(in the rows, 128 means zero)
Each row of T is roughly a mix of the hidden directions of one of a few groups.
T, 140 rows:
[[119 112  85  86 134  72 110 110  98 163 149]
 [108 165 100 146  66 150 140 149  95 166 127]
 [142 142 156 174 122 196 125 162 139 107 104]
 [135  76 169 171 141 142 135  90 101 140  92]
 [ 53 146 105 172 143 127 151 108 147 125 149]
 [105 123 114 106 199 118 151  83 105 155 138]
 [140 136 106 160 191 166 127 175 134 103 110]
 [ 89 168 121 106  99 132  97  89 185 129 135]
 [ 99 128 105 157 125 166 119  75  81 124  87]
 [107 142 103  86  82 112 138 123  97  87  82]
 [104  85 101 141 158 107 120 147  67 155 100]
 [137 147 170 151 100 183 112 161 155 148  93]
 [114 102 129 115  86 129  98 125 171 174  77]
 [110 134 149 131 160 117 128  65 178 148 166]
 [100 174 160 169  89 117 124 151 172 152 135]
 [123  91 166  99 147 159 161 174 121 121  83]
 [169 127 203 140  98 102 109 156 135 124 138]
 [100 160  99  64 148 128 107 124 151 133 175]
 [111 107 104 139  65 171 135 142  85 137  98]
 [ 87 122 134  89 185 129 135 149 133 134  71]
 [166 131 163 150 165 142 153  70 142 136 164]
 [161 113 141 175 128 119 139 168 135  86 182]
 [176 124 158  94 122 110 125 178 175 125 157]
 [168  91 163 166 150 116 130 141  83 154  94]
 [ 84 135 132 138 139  70 184 161 120 146 141]
 [183 171 164 128 140 134 132 123 162  83 157]
 [113 179 129 119  97 169 128  73  94 139 106]
 [ 87 138 134 116 141 165  93 140 184  94  95]
 [105 141  72 153 147 139 133  92 187 131 152]
 [171  96  89 139 129 124  86 165 165 164 126]
 [121 104 133 100 144 125 140 176 154 201 124]
 [ 88 103  80  74 162  99 128 129 111 150 121]
 [157 174 158 119  61 143 105 107 138 153 132]
 [179 115 166  92  91 116  89 151 122 157 108]
 [ 98 182 159 141 149  89 138 135  78 111 148]
 [151 138 133 159 100 157  88  78  94  86 121]
 [114 154 140 113  68 132 161 189 130 138 152]
 [136 121 155 117 130  55 118 133 108 123  69]
 [107 139 174  85  87 111  95 102 141 130  84]
 [119 102  73  96 124 158 139 149 110 182 100]
 [167  61 101 161 161 142  99 122 146 123 135]
 [ 68 182 125 113 117 128 103  83 147 116 144]
 [ 95 128  81  74 130  78 152 131 128 161 130]
 [114 100  91 165 149 139 146 132  66 111 167]
 [ 91 140  92  81 165 120 116 121 132 155 182]
 [ 84 105  81 124 131 163 163 119  81 117 153]
 [ 81 115  89 109 122 110 162 152 182 142 155]
 [126 158 130 156  95 192 106 128 117  98  84]
 [110 144 110  75 161 107  99  76 142 123 165]
 [123 113 136  96 138 105 159 130  60 181 133]
 [110 132 128  39 132 143 161 148 141 126 114]
 [113 157 115 194  78 121 123 139 149 156 156]
 [119 170  78 139  94 135 152 184 123 102 116]
 [107  80  86 154 108  81 111 116 128 174 135]
 [178 158  93 122  91 154  97 125 132 136 179]
 [116  85  42 130 132 146 113 126 115 138 138]
 [126 182 131 146 138 168 111  65 113 127  99]
 [178 118 166  97 105 168  93 163 145 142 116]
 [ 95 122 157  50 112 106 150 147 144 143 112]
 [114 135  80 155 153 190 161 164 131 127 115]
 [ 85 107 148 103 176 110 149 151 158  94  91]
 [ 84 132 161 131 136 100 134 186 177 151 133]
 [126 133 142 150 111 181 127 165 185  88 110]
 [116  92 141 100 187 128 104  96 163  92 109]
 [168 167 178 101 139 114 136 142 177  99 130]
 [127 110 176 111 152  90  99 160 168 125  84]
 [113 125  94  92 126  93 170 137 153 188 141]
 [159  85 186 129 123 164 130 130 157 170 113]
 [106 176 129  80 118 113 133 159  89 126  80]
 [113 140  71 167 122 103 124 184 123 114  95]
 [168 145 206 132 132 121  95 107 137 108 117]
 [158  75 139  96 125 103 172 179 116 141 127]
 [150 115 146  97 132  85 161 100  64 150 128]
 [123 117 106  84 157 148 139 103  91 163  72]
 [164 135 146 127 117 104 165  66 116 117 178]
 [ 93 149 161  91 121 168 103 119 150 174 163]
 [119 131 149 148 135 158 121 137  56  80 100]
 [ 91 122 118  70 168 124 133  88  84 138 117]
 [126  82 162 108 109  78 155 154 127 105 171]
 [154 121 124 144 169 150  89 125  81 137  71]
 [113 161 144 136 116 125 137  55 167 108 162]
 [129 108 116 109 145 108 177 195 143 165 139]
 [137 156 171 122 125 121 126  70 151 183 104]
 [ 82 109 108  97  99 184 113 117 145  95 100]
 [136 116 162 129 120 170  93 125 156 197 109]
 [107 186 145  80 114 115 173 149  98 131 116]
 [ 99 157 171 145  90 117 112 111 121 192 143]
 [142 126  95 173 160 174 134 186 110 128 141]
 [ 89 107 151 108 162 110 136 139  75 132  74]
 [148  92 125 134 181 124 102  85  83 114  97]
 [158  75 138  72 173 118 125 142 113 105 112]
 [186 123 134  90 110 160  78 110 105 125 100]
 [111 108 139 129 160 146 168  98 137  55 113]
 [ 79 120 104 110 156 132 113 192 129 142  89]
 [125 143 105 196 128 135  92  87 103 156 106]
 [136 152 165 112 139 185 133  95 113  74 109]
 [133 148 144  63 107 143 158 165 172 117 148]
 [114  87 165  97 167 126 151 170 164 157 115]
 [134 147 144 154 115 134 103  86 104  52 123]
 [136 129  98 134 113  71 135 146 144 198 147]
 [ 82 174 101  73  94 134 144 152 120 110 121]
 [157  71 126 145 165 172 122 106 134 146 169]
 [ 93 161 165 138  98 152 156 118 149 160 180]
 [109  93 114  99 207 117 106 127 140 104 114]
 [138 156  97 142  92 124 131 131  80  61 120]
 [134 126 129 188 116 163 133 135 186  87 137]
 [103 158 150 177 156  97  87 104 108 104 159]
 [111 161 180 156 164 109 118 110  73 111 122]
 [158  98 177 155 125 121  74 111 152 134  90]
 [159  76  92  90 117 160 142 148 169 138 106]
 [ 93 128 125 169 170 103  89 121 113  87 167]
 [125  77 166  97 163  87 133 172 132 112 117]
 [ 91 176 163 161 137  97 106 114  78 118 132]
 [145 162  95 138 113 141  84 107 179  99 166]
 [173 157 145 119  85 141 100 101 143  79  97]
 [161 150 129 160  75 148 110  84  99  90 124]
 [118  56 124 118 138  73 146 143 125 114 159]
 [115 163 177  72 113  89 118 137 155 117 107]
 [ 94 165 121 164 176 150 130 126 180 146 152]
 [ 97 170 175 104 171 104 111  93 152 115 123]
 [151 168 119 148  68 146 115 180 114 150 114]
 [114 113  94 101 161  65 150 101 122 130 168]
 [ 84 128  98 112 193  86 123 115 127 110 156]
 [180 145 123 147 113 157 140 142 145  85 187]
 [135 136  83 139  64 128 124  91 135 159 167]
 [110 119 130 133 165 124 118  84 108  50 129]
 [140  79 143 110  88  84 126 180 109 151 139]
 [ 97 172 160 130 173 150 119 131 139 129  68]
 [142 131 115 123  78 130 166  64 119  88 115]
 [166 102 103 191 157 126  87 157 141 136 126]
 [115 164 148 150 100 165 103  75 138  90  99]
 [133 115 144 184 104 106 166 185 116 154 116]
 [109 171  94 182 159 171 136 101 118 112 122]
 [117 127 156 137 124 146 115 180 192  98  95]
 [ 68 163 132 132 149 104 153 115 103 113 181]
 [ 93  85  91 160 118 157 113 104  77 147 114]
 [104 166  62 131 123 118 106  80 116 151 147]
 [124 173 146  85 114 116 177 142  92 159 100]
 [127 116  69 151 183 125 145 130 103 113 172]
 [ 90 137 127  88 142 167 120 186 170 118 118]]
Here is one row from each group, named. Which group is each of the other rows in?
[129  74 161 101 170 151 181 118 133 138 114] : Q
[122 127 191  88  97 101  97 137 148 154  98] : J
[ 65 130 115 182 149 113 161 124 150 136 159] : C
[143 181 139 136  86 165 141  84  98 108 152] : B

[142 100 148 177 106  97 114 114  60 125 136] : B
[134  95 161 106 139 139 106 182 138 187 110] : J
[126 127 144 110 146  70 189 146 141 121 169] : C
[ 81 127 121 124 150 161 122 164 170  89  87] : C
[ 67  90 113  85 151  91 154 126 138 143 113] : B
[135 126 172 116 153 175 110 103 126  75  88] : Q
[105 172 174 140  88 114 108 131 168 166 110] : B
[186 153 144 173 123 148 102 123 163 104 161] : B
[109 157  76  98 143 124  86 116 143 145 180] : C
[125 134 144 114 132  93 142 144 176 199 155] : J
[126 118 184 116 148  94 114  93 180  96 116] : C
[129 127 123 109  97 104 125  51 106  85 121] : J
[122 122  90 116 144  86  93  97  74  97 150] : J
[ 90 173 174 153 137  98 129 135  84 100 145] : Q
